In the data rows, zero lies at 4.5, halfway between 4 and 5.
Here are some numbered points:
[6 3 5 7 4 7 7 9 7 4 6 6 6 2 7 5 5 3 1 3 1 3 5 7 7 6 1 7 5 1 7 3] 0
[4 4 5 4 5 4 4 3 5 5 5 4 5 4 4 5 3 5 5 5 5 5 4 5 3 4 5 4 5 6 5 4] 1
[4 1 4 6 8 1 1 6 6 6 4 5 3 3 2 6 0 8 4 2 4 6 3 2 0 2 8 4 2 3 7 0] 2
[2 5 6 5 5 3 4 3 6 2 7 4 6 4 5 5 1 4 6 7 9 6 3 4 2 5 6 5 2 7 3 4] 3
[7 9 6 2 3 8 5 4 5 5 5 0 8 6 2 4 1 4 5 6 3 4 5 6 7 5 4 5 7 4 4 4] 4
[5 5 4 3 4 5 3 4 5 5 5 3 6 6 5 5 4 4 3 5 3 4 3 4 6 5 4 5 5 4 4 4] 5
[9 5 5 5 6 7 4 4 4 6 2 4 1 4 3 6 7 5 3 3 3 4 8 7 5 5 2 6 5 5 6 3] 6
[5 6 5 6 4 5 6 3 3 4 6 5 3 5 5 4 7 4 3 4 6 5 6 6 3 5 3 5 5 6 4 5] 7
[5 4 6 5 4 4 5 4 4 3 9 4 7 5 6 4 4 5 3 5 6 7 4 4 5 4 4 4 5 2 5 2] 8
[3 5 4 1 4 5 4 3 5 5 2 4 4 4 4 5 3 5 7 5 4 4 5 5 4 4 6 5 4 7 3 6] 9
[3 6 3 1 1 4 4 4 7 5 4 6 5 5 7 5 5 2 4 4 1 1 5 6 5 6 3 7 5 5 3 8] 10
[4 4 3 1 5 5 5 6 4 7 1 6 4 4 5 5 2 3 5 3 1 3 4 3 6 3 6 4 4 4 3 6] 11
[5 6 4 5 4 4 5 5 4 5 4 5 4 5 5 5 5 3 4 5 5 4 5 5 4 5 4 5 5 5 4 5] 12
[6 3 7 2 3 6 5 5 5 6 5 3 2 3 3 5 4 8 5 3 4 5 7 6 6 4 5 6 4 4 6 3] 13
[7 6 5 6 4 2 3 5 3 5 5 5 5 6 7 5 5 2 0 6 5 2 5 1 5 5 6 9 1 3 4 5] 14
[4 4 4 3 5 4 5 5 5 5 2 6 4 4 4 5 3 5 4 4 3 4 5 5 6 5 4 5 3 4 4 6] 15
[3 5 5 5 4 3 6 2 5 5 5 3 4 5 4 4 4 4 6 6 7 5 6 7 0 5 4 4 5 8 4 3] 16
[3 3 4 3 4 4 4 4 5 3 7 4 8 5 3 5 0 3 5 2 2 9 0 1 4 3 5 4 7 1 5 4] 17
[6 8 5 6 3 3 3 6 3 6 3 5 7 5 9 3 5 0 0 6 5 1 3 1 7 6 5 7 3 3 2 6] 18
[4 6 6 3 5 5 3 5 6 5 5 4 4 5 6 5 7 6 6 5 4 3 5 8 6 5 4 5 6 5 5 5] 19
[3 4 5 6 4 2 4 5 4 4 5 5 6 5 6 3 5 4 6 7 7 5 2 3 4 4 6 4 4 3 4 5] 20
[4 4 3 4 4 5 4 4 5 4 4 5 6 4 5 5 3 3 4 4 4 5 2 3 5 5 5 4 5 4 4 5] 21
[2 2 3 9 4 4 6 6 2 4 2 6 5 2 6 2 5 2 8 5 6 6 3 1 6 4 6 2 1 5 3 8] 22
[2 2 4 3 5 4 5 6 6 5 2 5 4 4 7 2 5 6 6 6 3 2 3 6 8 5 4 5 4 3 6 7] 23
[5 6 5 5 4 5 6 5 4 4 4 4 5 4 4 4 4 5 6 6 6 5 6 5 6 4 4 5 5 4 4 5] 24
[2 4 2 5 4 4 7 4 5 4 4 6 5 1 5 3 4 1 6 5 7 4 4 4 4 4 4 4 2 8 2 7] 25
[4 5 5 7 5 4 3 5 4 4 4 3 5 5 3 4 4 5 5 6 7 5 4 3 3 4 6 4 5 5 5 4] 26
[4 4 4 5 5 5 4 4 5 5 4 4 3 5 3 6 5 5 4 4 5 4 5 5 3 5 4 4 4 7 5 4] 27
[4 2 5 6 5 3 4 4 4 4 3 4 5 7 6 4 5 6 4 7 4 5 2 3 5 5 5 3 5 2 5 3] 28
[5 6 5 7 4 6 6 2 3 3 5 5 4 2 3 5 3 4 4 6 7 7 7 7 1 5 4 4 5 7 2 4] 29
[6 4 5 1 3 5 5 3 4 5 7 5 5 6 5 6 4 4 3 2 2 5 5 4 5 4 3 4 5 4 4 4] 30
[4 6 5 3 3 5 2 3 5 4 3 4 4 6 3 7 2 7 5 4 3 6 4 5 2 3 5 5 7 4 4 5] 31
[5 5 4 5 4 5 5 5 3 5 2 5 4 4 5 5 3 3 4 5 4 5 6 4 5 4 5 4 6 5 3 5] 32
[7 2 6 8 8 6 7 4 0 8 0 4 1 6 1 0 9 9 9 3 2 7 7 6 5 2 5 0 7 4 7 3] 33
[4 4 3 2 3 6 5 4 4 5 3 6 6 4 6 6 3 2 5 4 2 4 3 5 5 4 4 3 6 3 2 8] 34
[4 4 4 5 5 5 5 5 4 5 4 5 4 4 4 4 5 5 5 4 4 5 5 5 4 4 4 4 4 5 4 5] 35
[5 5 6 4 4 3 4 2 1 3 7 4 5 4 5 6 5 3 4 4 7 7 6 4 3 3 5 4 5 4 4 3] 36
[4 4 3 5 4 5 4 4 1 4 2 5 4 3 4 4 4 3 6 5 4 6 4 3 5 3 5 3 6 4 4 4] 37
[3 3 7 7 5 4 7 6 4 4 5 5 4 3 3 2 5 6 8 5 7 5 5 6 4 3 4 4 4 5 7 4] 38
[4 9 2 5 2 5 0 5 5 4 3 4 9 8 5 5 2 2 4 6 2 2 0 1 5 5 7 3 6 5 2 8] 39
[7 2 6 8 9 3 6 4 0 5 0 4 2 6 1 1 9 9 9 3 3 6 5 3 5 2 6 0 7 1 8 3] 40
[5 2 4 5 6 5 6 4 4 5 4 5 3 3 3 4 5 6 5 4 4 6 6 5 4 4 3 4 5 5 6 3] 41
[4 4 5 3 5 4 4 1 6 5 4 3 5 5 2 6 0 6 8 5 6 7 4 6 0 3 5 3 7 6 4 3] 42
[5 3 5 4 4 4 6 5 5 5 6 4 5 6 6 4 4 5 5 5 3 4 4 4 5 4 4 4 4 4 5 4] 43
[4 5 5 6 5 5 5 5 4 5 3 4 4 3 5 3 4 5 5 6 5 5 5 4 4 4 5 5 4 5 4 5] 44
[5 7 6 3 5 4 3 3 3 5 4 4 3 4 4 6 4 4 4 5 6 5 7 5 3 5 5 5 5 6 3 4] 45
[5 7 5 5 3 5 4 5 3 5 3 4 5 4 5 4 3 4 4 6 5 5 6 3 4 4 5 5 5 5 2 6] 46
[5 3 3 8 6 1 2 6 2 6 1 4 5 5 5 3 6 5 1 8 4 4 2 0 6 5 5 4 6 3 4 4] 47
[6 9 6 3 7 5 1 2 3 5 2 2 3 5 3 6 4 5 3 8 8 4 8 5 1 5 6 6 5 9 0 5] 48
[3 4 6 5 6 3 6 4 4 5 6 4 4 4 4 3 6 7 7 6 6 6 5 6 3 4 5 3 4 6 5 2] 49
[5 4 5 5 6 5 4 5 2 4 2 5 4 4 4 4 4 1 5 3 5 5 4 2 6 5 6 4 4 4 4 4] 50
[4 4 3 2 4 5 6 1 8 4 6 4 3 7 3 5 6 6 5 7 4 2 6 8 3 7 1 4 6 8 4 5] 51
[4 7 7 7 4 6 6 1 2 3 5 4 4 2 1 5 4 3 5 6 8 8 8 7 0 4 4 3 5 8 3 3] 52
[3 6 4 6 3 4 6 6 5 4 5 6 4 5 6 5 4 3 5 6 5 4 3 5 2 5 4 4 5 5 3 5] 53
[3 6 1 1 2 4 2 2 5 4 4 3 5 5 6 6 4 2 3 5 4 2 2 3 4 5 6 4 3 6 2 8] 54
[4 4 6 5 5 4 5 5 5 4 6 4 6 5 4 3 5 6 7 5 5 6 3 4 5 5 4 4 5 3 5 4] 55
[3 4 3 5 4 4 6 4 5 4 5 6 5 2 5 3 4 2 5 5 7 4 4 4 4 4 4 4 3 7 3 7] 56
New points follow, each followed by the numbers of its two nearest points above by angle, smallest number first.
[3 2 0 0 4 7 6 7 1 9 0 8 3 3 4 5 0 2 9 1 0 2 4 2 3 3 8 4 5 5 1 7] 11 34
[5 5 5 4 4 4 4 4 4 5 5 4 5 4 5 5 4 4 4 5 5 5 4 4 4 5 5 4 4 4 4 4] 8 36
[5 5 4 6 5 4 4 5 2 4 3 5 5 4 4 4 4 2 4 4 5 5 4 3 6 4 6 4 5 3 4 4] 37 50
[2 4 3 6 3 4 4 6 5 3 2 6 7 4 6 3 1 2 6 6 7 3 3 0 7 5 7 5 2 4 2 9] 22 56
[5 6 4 9 7 3 2 9 6 5 1 5 7 4 5 2 6 2 0 9 5 2 1 2 7 6 3 6 6 3 6 3] 18 47
[4 5 5 2 3 5 2 4 7 5 5 3 7 7 5 5 4 4 3 5 3 2 3 3 6 6 5 5 5 3 5 5] 5 39
[5 3 5 5 4 4 6 6 5 5 4 5 5 5 6 4 4 6 5 5 3 4 4 4 5 4 5 5 4 4 5 4] 23 43
[5 4 7 5 5 3 6 6 5 4 7 5 5 3 7 4 5 4 2 3 5 5 5 6 5 4 3 7 4 3 6 3] 0 8
[3 5 3 3 4 4 3 3 5 4 4 5 5 5 5 5 5 3 4 5 5 3 3 3 5 5 6 4 3 6 3 7] 39 54
[5 6 6 0 1 7 7 2 2 4 8 4 4 3 6 7 3 3 6 0 3 8 7 6 4 3 5 4 5 3 4 4] 30 36
[5 6 6 4 3 6 4 5 6 5 6 4 5 6 6 6 6 4 4 5 3 4 5 7 5 5 4 6 6 4 5 5] 10 19
[5 5 5 4 4 5 4 4 4 4 5 4 5 5 4 5 4 4 5 5 5 5 5 5 5 4 5 5 5 4 4 4] 4 36
[2 0 3 4 8 3 5 7 6 5 0 9 4 3 6 1 6 8 9 6 3 2 2 3 9 5 5 4 2 2 4 8] 15 23
[6 5 5 1 3 5 5 3 5 5 7 4 5 6 5 6 4 5 4 2 2 5 5 6 5 4 4 5 5 3 5 4] 5 30
[6 4 4 6 4 5 4 6 2 4 3 6 5 4 4 4 3 0 3 2 5 4 4 1 6 4 7 5 5 3 5 4] 18 50
[3 6 3 4 3 5 2 4 6 4 4 4 6 7 5 6 3 4 3 6 3 4 2 2 5 5 6 4 5 4 3 6] 39 54
[4 9 6 4 2 2 5 6 9 3 9 6 8 7 9 6 5 5 2 3 5 7 2 9 0 5 3 6 4 3 6 1] 8 53
[5 5 4 5 6 6 4 5 3 3 3 3 6 5 3 3 3 5 7 6 6 6 4 2 6 5 6 3 5 5 4 5] 26 37
[5 5 6 4 4 6 5 3 3 4 6 4 4 4 4 5 5 4 4 3 5 6 6 6 3 4 4 5 6 2 5 3] 36 52
[5 5 5 5 5 5 6 4 4 5 5 5 3 4 4 5 6 3 4 4 5 5 6 5 4 4 4 5 5 6 4 6] 7 12
[3 5 4 7 6 4 3 5 4 4 5 4 5 4 4 3 5 4 4 6 7 4 3 4 4 5 4 4 5 5 5 4] 20 26
[6 4 5 5 6 4 3 3 3 5 5 3 2 5 2 6 6 6 3 3 5 5 6 5 3 4 5 4 4 6 5 3] 6 27
[3 2 5 6 4 4 7 6 4 4 6 4 5 4 3 2 3 6 9 5 6 6 5 6 3 3 6 4 4 6 6 3] 38 49
[5 4 4 3 4 5 5 3 5 4 5 4 4 5 4 5 5 5 5 5 4 4 6 6 4 5 3 4 5 6 4 4] 16 51
[5 5 4 2 4 5 5 3 4 5 4 4 4 5 4 5 5 4 5 3 3 5 6 5 5 4 4 4 5 5 5 5] 9 30
[4 1 4 5 4 4 6 3 3 6 3 7 0 2 5 7 5 3 5 2 3 5 7 6 3 3 5 6 4 5 6 4] 35 41
[5 4 5 5 5 3 5 3 7 3 9 4 6 7 5 2 9 6 4 8 7 2 5 7 6 7 2 5 5 5 6 6] 19 51
[3 3 3 7 5 4 7 4 6 4 7 4 6 6 4 0 5 6 8 8 7 6 3 5 3 5 4 0 5 7 5 3] 49 55
[4 2 2 0 3 7 6 1 8 5 5 4 3 6 2 5 6 7 5 5 2 2 7 9 6 6 0 3 6 8 3 5] 19 51
[5 5 4 5 5 5 5 4 5 5 4 5 3 5 3 6 4 5 3 4 4 5 6 4 3 5 4 5 4 6 4 4] 6 27
[2 3 3 6 5 4 5 5 3 3 2 6 5 3 5 2 4 3 7 5 6 4 3 2 5 4 6 3 3 5 3 7] 22 25
[6 3 4 6 8 1 0 5 4 7 0 4 1 8 4 4 8 7 4 7 3 1 4 2 7 6 6 3 4 3 6 4] 28 47
[7 3 2 2 6 7 5 4 7 8 0 4 1 4 1 5 5 7 5 1 0 3 7 5 6 5 2 4 4 6 5 4] 6 15
[6 7 5 6 2 4 5 6 3 6 2 4 5 5 7 4 3 2 3 6 2 3 4 2 5 4 6 6 4 3 3 5] 14 18
[5 5 5 5 4 4 5 5 6 4 7 5 5 5 6 5 5 5 3 4 5 5 4 5 5 5 4 5 5 4 5 4] 0 8
[5 2 5 5 6 4 4 5 4 5 3 4 5 5 4 4 5 7 4 5 4 5 4 3 6 5 5 4 4 3 5 3] 28 47
[6 6 4 5 4 3 4 6 4 5 3 6 6 5 7 2 5 2 2 6 4 2 2 2 7 5 5 6 3 4 2 6] 14 18
[5 4 6 5 4 4 4 4 4 4 6 3 6 5 5 4 4 5 3 5 7 7 3 3 5 4 5 4 4 5 5 3] 8 36
[2 1 3 5 4 4 6 4 5 2 9 5 6 2 4 3 2 4 6 2 7 8 0 2 4 4 5 3 4 4 6 2] 8 17
[6 6 6 5 4 2 4 6 7 3 9 4 6 6 8 6 5 4 1 3 6 5 3 5 4 5 4 7 4 2 6 3] 8 14
[5 3 6 4 4 4 6 5 5 4 7 5 5 6 5 4 5 6 5 5 4 5 5 4 4 4 5 4 4 3 5 4] 8 43
[3 7 6 3 2 4 3 5 4 4 5 5 5 5 4 7 2 4 6 3 4 4 4 4 1 3 8 5 4 4 2 7] 9 31
[6 7 5 3 3 7 4 4 4 5 4 3 6 6 3 5 3 5 6 5 5 5 5 5 4 4 5 4 6 5 4 5] 4 31
[5 5 4 5 5 5 5 5 4 4 4 4 4 4 4 4 4 5 4 5 5 5 5 4 4 5 4 4 5 5 4 4] 29 52
[4 3 5 7 4 5 6 6 1 3 3 6 4 1 6 3 5 4 5 5 5 6 5 2 6 4 5 3 3 4 3 6] 22 37
[5 6 5 6 4 4 5 5 5 4 4 4 4 5 4 4 5 4 4 6 6 4 5 5 4 5 4 5 5 5 4 4] 7 12
[4 6 5 2 3 3 4 4 6 4 5 5 6 7 7 5 4 5 5 7 4 3 3 6 5 5 4 5 6 4 4 6] 10 19
